In the rows, zero is written as 128.
One turn moves each row of this set onto another row. After a few examples, where does it send each row asked below?
Q_889: [102 155 112 133 119 129 149 149 161  98 104 112 103 133 142 146 121 135
 134 118  90  86 125 133 128 119 144 109]
Q_772: [121 136 130 154 112 150 143 152 143 112 146 119  95 104 110 152 127 129
 150 114 117 150 133 144 123 122 150  91]
Q_580: [105 159 112 134 117 132 148 148 166  99  99 112 104 136 137 149 123 141
 135 112  86  92 127 127 127 118 146 109]
Q_212: [ 90 164 117 135 112 115 126 140 160 113 116 142 110 119 108 191 155 105
 134  74 131 113 127 117 129 141 105  79]
Q_503: [ 88 162 124 134 114 116 126 139 164 117 116 139 110 121 109 192 154 105
 134  76 134 113 132 120 127 141 102  77]
Q_12: [122 129 132 148 113 150 137 154 151 111 143 123  97 108 116 152 127 122
 148 104 115 150 133 145 125 111 153  92]
Q_711: [ 92 167 115 132 114 117 122 142 157 114 116 139 108 120 107 189 153 114
 134  76 139 113 134 121 130 139  99  74]
Q_740: [ 94 167 148  82 101 142 103 135 153  87 121 108 102 135 105 162 105 116
 158 118 102 107 151 137 152 162 123 101]
Q_246: [102 147 151 135 147 151  98 139 169  79 106 147 128 128 102 167 133 142
 151 135 100 122 137 140 132 166 104  99]
Q_120: [124 132 134 152 123 153 143 160 147 114 141 118  98 103 116 152 131 128
 157 109 118 147 138 148 126 121 150  92]
Q_432: [ 99 163 147  80  95 141  99 139 149  89 119 107 102 130 106 163 114 111
 162 119  99 108 153 142 150 161 118  96]
Q_136: [122 149 128 141 130 114 114 154 134 102  98  88 132 127 122 173 171 117
 110 102 127 117 127 127 142 181 131  92]
Q_135: [118 137 129 155 114 154 136 152 148 110 142 120  98 100 113 149 130 128
 153 105 113 147 135 145 123 112 150  94]
Q_363: [128 144 122 141 128 116 110 150 139  96  98  98 131 127 125 175 172 119
 113 100 127 113 126 129 141 186 130  89]
Q_168: [118 141 124 142 128 120 109 149 139  97  98  96 128 128 125 175 173 118
 112  93 129 119 125 127 139 187 136  91]
Q_895: [128 142 124 133 125 110 118 146 135  93  99  93 127 132 124 176 172 118
 109 103 129 115 127 126 144 181 136  94]
Q_786: [124 143 124 141 129 118 115 152 141  94  97  90 129 127 122 180 170 119
 107  96 123 114 125 128 135 182 130  92]
Q_569: [119 134 135 145 114 153 145 157 146 111 144 123 101 104 110 147 127 126
 155 115 108 149 142 149 121 122 152  95]
Q_47: [ 94 164 145  81 103 147 102 135 158  85 117 106 107 133 103 160 112 112
 155 115  99 112 157 142 154 162 124  99]
Q_358: [125 143 120 143 125 109 116 157 141  99 100  90 128 124 128 176 170 118
 110 105 129 121 126 126 143 175 140  89]
Q_205: [108 150 155 138 145 149 102 138 165  76 112 145 126 137 101 163 137 141
 154 134  98 120 135 145 130 163 103  98]
Q_330: [ 95 169 146  77 101 141  98 135 150  92 116 105 103 134 104 164 118 111
 161 113 105 117 146 134 151 168 116  97]
Q_46: [ 96 171 145  83 101 138  96 134 152  96 122 111  99 132 102 157 107 110
 160 116 103 115 151 141 151 164 124  97]
Q_857: [102 145 147 135 146 152 100 138 164  74 104 147 127 131 102 163 138 138
 154 138 102 121 134 141 133 162 105  99]
Q_155: [121 136 132 152 119 147 143 155 145 114 143 124  97 102 115 149 130 124
 147 105 116 149 136 148 124 113 146  95]
Q_800: [ 90 164 150  81  96 142  99 135 155  88 117 110 105 131 104 159 111 113
 152 118 101 109 147 140 153 161 120  95]
Q_63: [106 156 117 134 114 136 150 149 169  98  98 114 104 134 142 147 126 138
 136 116  88  92 126 129 129 116 142 113]

Q_168 -> Q_12
Q_432 -> Q_136
Where do these go?
Q_786 -> Q_135
Q_155 -> Q_740
Q_857 -> Q_503
Q_358 -> Q_569
Q_889 -> Q_205
Q_895 -> Q_120
Q_212 -> Q_63

